In the data rows, 128 means zero.
Here are some points, each followed by its number:
[141 180  91  77 164 145 104  72 123  83 105  72] 0
[162  98 139 118  95 143 133 124 107 141 218 133] 1
[ 87 183 169 109 140  96 181 145 137 113 108 156] 2
[138 122 158 115 110 123 135 174  71 111 156 140] 3
[187  76 125 114 139 142 156 134 144 181 117 140] 4
[124 142 125 175 168 161  72 144 188 138  95  99] 5
[120 137 144  82 143 130 119  78 157 156 117 126] 6
[ 91 161 106 159 160 179  57 138 212 139 114  87] 7
[151  72 102 144 136 133 112 146  49 172 132 178] 8
[135  57 101 108  90 172 116 128 159 166 186  83] 9
[ 96 137 120 152 155  92  85  83  96 101  78 156] 10
[ 43 120 122 150 104  85  85 114 132 160 154 133] 11
[151 146 147 119 130 110 141 148 127 103 106 117] 12
[187 133 160 106 132 129 172 149 118 157  97 148] 13
[173  53 127 120 129 140 157 203 135 186 148 115] 14
[130  73 170 113 121 180 217 182 177 146 148 143] 15
[149 134  76 130 141  54  77  85 127 119 141 160] 16
[133 103 160 146 109 160 148 123 114 149 139 100] 17
[163 124 147 152 118 111  93 136  77 124 194 174] 18
[ 89 111 123 151  97 126  35 136 147 121 162 112] 19
[106 154 122 142 131 156  97 122 193 128  98 109] 20
[144  99 155 111 116 154 103 158 118 131 159 164] 21
[157 112  99 124 158 136 221  80 138  86  60 131] 22
[ 79 185  78 137 168  86 163 124  74 140 125 133] 23
[119 144 133 149 135  83 153 104  87  73  98 137] 24
[ 97 131 156 128 143 145 166 127 160 112 128  98] 25
[145 136 118 114 110  83 118 133 145 131  85  73] 26
[ 98 175 115 163 153  73 122  51  87  88 123 154] 27
[139 190 130 147 136 100 157 129 140 117 117 111] 28
[125 131 139  96 118  84 193 140 101  73 141 115] 29
Which point above is nearest to each new point? Its number follows each.
[101 160 129 150 168 115 164 161 112 155  87 186] 2
[129 118 107 143 110 110 147  96  99  96 123 148] 24
[132 144 108  99 121 129  72 147  85 157 132 133] 21
[123 134 147 104  86 147 154 138 126 146 164 114] 17
[129 153 142  40  85 170 192 102 130 138 203 100] 1
[133  94 140 156 104 161 149 160 131 111 173 174] 21
[ 97 132 119 145  98  96 101 134 128 138 117 151] 11
[ 90 160 129 143 129 138 125  62 110 102  89 139] 10
[166 112 141 102  90 150 172 149 121 178 101 154] 13
[141 111 157 147 138 143 145 143 169  99 130 129] 25
[100 152 107 135 116 138 100 123  78 198 102 143] 8
[103 105 120  74  76 148 156 124 195 131 203  80] 9
[144 123 130 100 111 137 118 112 100 157 208  92] 1
